Each row has a name. Each question is about the rows just above it.

[ 37.3  -0.6  21.6  -7.0  -7.2  29.2  -3.1  -3.7   8.3   9.0  -7.6   4.3
  34.0  17.6  83.5  60.1 -12.3  10.6  -4.1  50.0   2.1   5.7 -24.8 -15.4
   0.1  48.0   7.9 -15.9  -4.5   0.5  29.2  22.7  78.1] : J658
[ 44.1 -24.5   7.6 -29.2 -21.8 -58.2 -34.6 -15.5 -33.4  -7.3   7.0  17.8
  -6.4   7.0  90.5  46.7 -24.8   2.8 -34.5  42.7 -32.7  -2.1  -6.4 -38.9
 -14.4  37.8  -1.8 -31.0 -55.7  11.5  28.8  16.6  79.6] : J399
[ -3.3  -0.5   1.1  -6.6  55.0   2.8  -2.3  -4.1   1.0  -4.0  -4.5  -7.4
  22.5  31.9  -8.4  12.6  -5.7  41.0  -4.4  14.3  -3.4  47.7 -15.2  -4.6
  48.3  21.7  39.0  -5.9  10.2 -12.7  28.9  31.7   0.0] : J349
[ 44.1 -24.5   7.6 -29.2 -21.8 -58.2 -34.6  -9.8 -33.4  -7.3   7.0  17.8
  32.1   7.0  90.5  46.7 -24.8   2.8 -15.7  16.2 -14.3  37.9  -7.7  -9.0
  49.4  34.1  51.8 -29.1  -7.1 -37.7  36.7  41.1  29.1] : J17
[-17.7  12.4  14.2   8.1 -45.1  -2.8   7.4  11.5  12.1  13.7  16.3  15.4
 -22.3 -32.7  -3.2  -9.3   9.5 -30.6   7.1 -22.6  10.8 -41.4  10.5  10.7
 -41.5 -18.8 -40.8  11.8  -9.4  10.4 -14.0 -24.0  -7.9] : J553
[ 26.0 -15.4  -9.9  -6.4  -6.3  -8.7 -12.4   0.4 -23.7 -17.6  -4.9  -6.3
  15.8  -1.3  78.0  38.9  -3.4   7.7 -12.0  28.8 -22.8 -11.8  -5.6 -14.4
 -10.3  20.7  -7.7   0.1  -6.0   4.1  -6.3  10.6  54.6] : J190
[ 21.1  -8.8  -1.4  -2.8  57.4   2.6 -10.1  -4.1 -13.6  -5.1   0.8  -4.9
  29.3  37.1   0.8  16.9  15.4  38.3  -7.0  22.7 -11.5  48.9 -12.1 -10.2
  47.2  21.5  43.3  -0.5  13.6  -0.4  26.5  32.6   5.9] : J931
[ 26.0 -15.4  -9.9  -6.4  -6.3  -8.7 -12.4  -2.9 -23.7 -17.6  -4.9  -6.3
  15.8  -1.3  78.0  38.9  -3.4   7.7 -12.0  28.8 -22.8 -11.8  -5.6 -14.4
 -10.3  20.7  -7.7   0.1  -6.0  -1.3   3.1  16.3 -26.5] : J569
[-17.7  12.4  14.2   8.1 -45.1  -2.8   7.4  11.5  12.1  13.7  16.3  15.4
 -22.3 -32.7  -3.2  -9.3   9.5 -30.6   7.1 -22.6  10.8 -41.4  10.5  10.7
 -41.5 -18.8  31.6  11.8  -9.4  10.4  15.8 -24.0  -7.9] : J252
The entry that follows [49.4]:
[34.1]
What comes right after [0.5] in the named rows?
[29.2]
Right after [-12.7] comes
[28.9]
Which value is in both J17 and J658?
[-24.8]
Right after [83.5] comes
[60.1]
Shared by J17 and J190:
[-7.7]
Which value is in both J658 and J17?
[-24.8]

[ 51.4 -45.9 -15.3   0.1 -38.3 -70.2  -2.3  -5.7  42.2  14.2  -5.4 -10.9
 -42.2 -62.2 -11.3 -62.3 -38.1 -15.4 -32.4  60.6  39.9 -48.0 -40.7 -40.1
   5.0  -3.5   0.4 -16.0 -32.6 -13.0  24.5  34.6 -53.4 -29.6   1.5 -13.7
   7.7  52.5  -9.6 -24.1 -32.2]  J990
[-13.5  23.7  31.8   0.1  17.7  -9.4   4.8 -11.8 -17.4  27.2 -10.5   1.4
  -4.5 -12.3 -33.1  -6.8 -25.1  26.4 -16.3  -0.6  20.5  12.1  36.6 -15.5
   5.0 -30.2  25.8  11.0 -17.1   4.6  16.4  17.8  -4.3 -25.9   7.6 -13.7
  28.5  -1.8  35.6  11.6  34.4]  J548
[ -0.5   2.9 -28.7  65.2 -38.3 -49.9  40.2  36.6  -1.2  -5.1  35.5  19.9
 -42.2 -62.2  39.7  -6.8 -51.2  10.7  -0.2  30.0  69.0  12.1 -42.2 -48.3
 -33.9   2.4 -31.4   6.1  -9.4   0.2  32.6  12.2 -28.9 -25.9 -20.1 -71.8
  14.6  93.2  -0.6 -10.8 -24.8]  J992
[ 12.5  37.7  31.8   9.4  25.7  21.0 -37.7 -11.8 -12.0 -50.3  -5.4 -10.9
  10.6  17.6 -25.9  40.8 -12.1 -31.1  15.9  -0.6 -18.2  24.1  25.6  25.6
  -4.7  -0.5 -31.4  -8.6  13.8   6.8 -56.9  34.6  28.5 -11.3 -10.9  -5.3
  35.5 -29.0 -14.2  20.5 -17.4]  J850
[-0.5  2.9  4.9  0.1  1.7  0.7 -2.3  0.3 -1.2  1.3 -0.3 -1.7  3.1 -2.4
 -4.0  1.1  0.9  0.2 -0.2 -0.6  1.2  0.1  3.5  1.0  0.2 -0.5  0.4  1.2
 -1.6  0.2  0.1  1.0  3.9 -0.4  1.5  3.0  0.7 -1.8  3.9 -1.8  4.8]  J739
[ 25.4 -18.0 -28.7  65.2 -46.3 -70.2  40.2  36.6  15.1   1.3  30.4  13.7
 -49.7 -72.2  32.4 -30.6 -64.2   5.5 -12.3  52.9  78.7  -5.9 -62.8 -64.8
 -33.9   2.4 -25.0  -1.2 -21.0  -4.2  40.8  23.4 -53.4 -33.2 -20.1 -71.8
  14.6  93.2  -5.1 -19.7 -39.6]  J970
[-13.5  23.7  31.8   0.1  17.7  -9.4   4.8 -11.8 -17.4  27.2 -10.5  39.6
  -4.5 -12.3 -33.1  -6.8 -25.1  26.4 -16.3  -0.6  20.5  12.1  36.6 -15.5
   5.0  -6.5  25.8  11.0   2.2   4.6  23.5  17.8  -4.3 -25.9   7.6 -13.7
  28.5  -1.8  -0.6  11.6  34.4]  J243
The entry that follows [23.4]:
[-53.4]
Whose row is [-0.5  2.9  4.9  0.1  1.7  0.7 -2.3  0.3 -1.2  1.3 -0.3 -1.7  3.1 -2.4
 -4.0  1.1  0.9  0.2 -0.2 -0.6  1.2  0.1  3.5  1.0  0.2 -0.5  0.4  1.2
 -1.6  0.2  0.1  1.0  3.9 -0.4  1.5  3.0  0.7 -1.8  3.9 -1.8  4.8]?
J739
Right after [39.7] comes
[-6.8]
Right after [42.2] comes
[14.2]

[-88.5  36.9  27.2 -56.8  -5.0] = J58
[-83.8  35.2  29.3  -1.5  -2.3] = J572
[ 67.3  -7.4 -56.8  -5.1 -28.5] = J26
[ 41.4 -41.1  51.2 -11.0 -83.7] = J818
Which value is in both J26 and J58?
[-56.8]
What comes right after [35.2] in the named rows?
[29.3]
What comes right after [-83.8] in the named rows?
[35.2]
What comes right after [36.9] in the named rows?
[27.2]

[-60.3  73.0 -13.7 -19.2 -37.0 -24.3] : J317
[-60.3 -45.0 -13.7 -19.2 -37.0 -23.2] : J925
[-60.3 -45.0 -67.0 -19.2 -37.0 -23.2] : J654
[-67.3 -56.3   0.5 -25.2 -54.5 -24.6] : J124
[-60.3 -24.3   0.6 -19.2 -37.0 -24.3] : J328
What comes right after [0.6] in the named rows?
[-19.2]
The row with [-60.3 -45.0 -13.7 -19.2 -37.0 -23.2] is
J925
Whose row is [-67.3 -56.3   0.5 -25.2 -54.5 -24.6]?
J124

[-77.3  18.0  42.0   5.3]  J546
[  0.5  -4.0 -77.9  -0.3]  J266
[  6.4 -77.2 -77.1  -5.9]  J982
[ -6.2 -16.6 -77.2  -6.1]  J277
The entry that follows [-4.0]:
[-77.9]
What comes right after [6.4] in the named rows?
[-77.2]
Which value is in both J277 and J982?
[-77.2]
What comes right after [-77.9] in the named rows?
[-0.3]

[-41.0 -10.2 -28.7   6.6  34.6 -32.2 -47.4   0.6 -18.5  -6.9   0.5 -31.0
  12.9  29.7  53.0 -45.7  15.7 -70.0  61.1  20.5  11.2  -9.4  -4.9] -> J207
[ 11.0  10.7  34.1  16.2  -3.8 -34.2 -12.8  10.6  14.9 -52.1 -13.2  10.8
   9.4  30.7  -5.2 -32.8  12.0 -23.9 -21.3  -8.7  -8.3 -66.8   9.3] -> J356
[ 10.0  29.3  -0.7 -19.8 -20.5  -1.0  29.2 -18.7  15.8   6.8  -7.0  14.9
 -11.1   2.9  -2.7 -17.0 -11.7   9.1  12.2  20.3 -18.4  -5.5  -6.2] -> J644
[ -7.1 -22.4  13.7  22.7  17.5   5.4 -16.9  -1.0  -4.1  20.0   0.2 -11.9
  -7.9   5.3 -12.4  34.3  -3.5  17.4 -22.1 -28.5  18.0   2.6  15.0] -> J510
[-14.2   1.0  30.1  10.2  12.9 -20.2  -5.3  -7.2  -0.1 -38.6  -5.6  -0.5
  16.2  38.1  -2.2 -35.6  11.1 -39.8 -14.4 -15.7  18.0 -11.8  10.1] -> J344
[-34.8  10.5   2.1   2.0  14.8 -66.8  16.6 -13.3  16.8 -43.0 -18.7   8.4
  -3.3  29.4 -13.3  34.3   8.7 -24.9  -1.7 -29.1  27.0 -14.5   7.6] -> J872
[ 24.8 -25.1  15.8  16.5   7.2  50.0 -32.1  -7.6 -16.0  23.7  30.0 -12.9
  19.7   9.1  15.5  49.5  -3.7   2.1 -32.5 -11.3   5.1  10.0   6.1] -> J490
[ -1.4   8.7   3.3 -18.8 -21.2  12.2 -66.9   9.6   4.9  -3.2 -13.3  14.1
 -10.4 -31.3 -24.8  11.1   1.6  12.3  15.3  35.8  -9.1  24.4  -8.2] -> J748
[-16.3   4.6 -32.1  -7.0  -2.7  -5.7 -29.8 -18.8  15.0 -46.2  11.5  22.4
 -18.2  15.0  -5.3 -35.1   7.2 -26.7  17.3  49.8  -2.2 -10.4  -3.6] -> J983
[ 35.7   9.6  26.5   9.8 -21.3  58.4 -33.2 -41.6  37.8  11.0   7.3  17.1
  -9.8  31.5   5.2   8.0 -11.6   6.5 -15.5  30.6 -17.2 -20.1   6.6] -> J257
The one value in J872 and J356:
[-66.8]
Which value is in both J344 and J748?
[11.1]
Shared by J644 and J356:
[14.9]
Shared by J510 and J872:
[34.3]

[-50.5  -2.7 -63.6  76.9  38.4  19.7  73.7 -24.7] = J558
[-53.1  -4.2 -62.5  15.1  36.3  19.5  78.5 -25.3] = J18
[-52.6  -4.0 -63.0  17.8  35.1  20.8  79.1 -26.1] = J832
[-52.3  -3.9 -62.2  16.7  36.5  18.4  77.0 -26.0] = J346
[-52.0  -3.4 -63.0  15.1  36.7  19.6  79.3 -26.5] = J907
[-49.0   0.9 -63.8  15.3  19.8  19.5  72.9 -25.6] = J387
[-50.2  -3.6 -63.6  15.5  38.4  77.0  73.7 -24.7] = J73
[-52.9  -3.6 -64.0  -3.7  36.1  19.8  77.9 -26.3] = J480
[-52.9  -3.6 -64.0  14.1  36.1  19.8  77.9 -25.7] = J751
Shared by J751 and J73:
[-3.6]
Shared by J480 and J387:
[19.8]
Shared by J346 and J73:
[77.0]

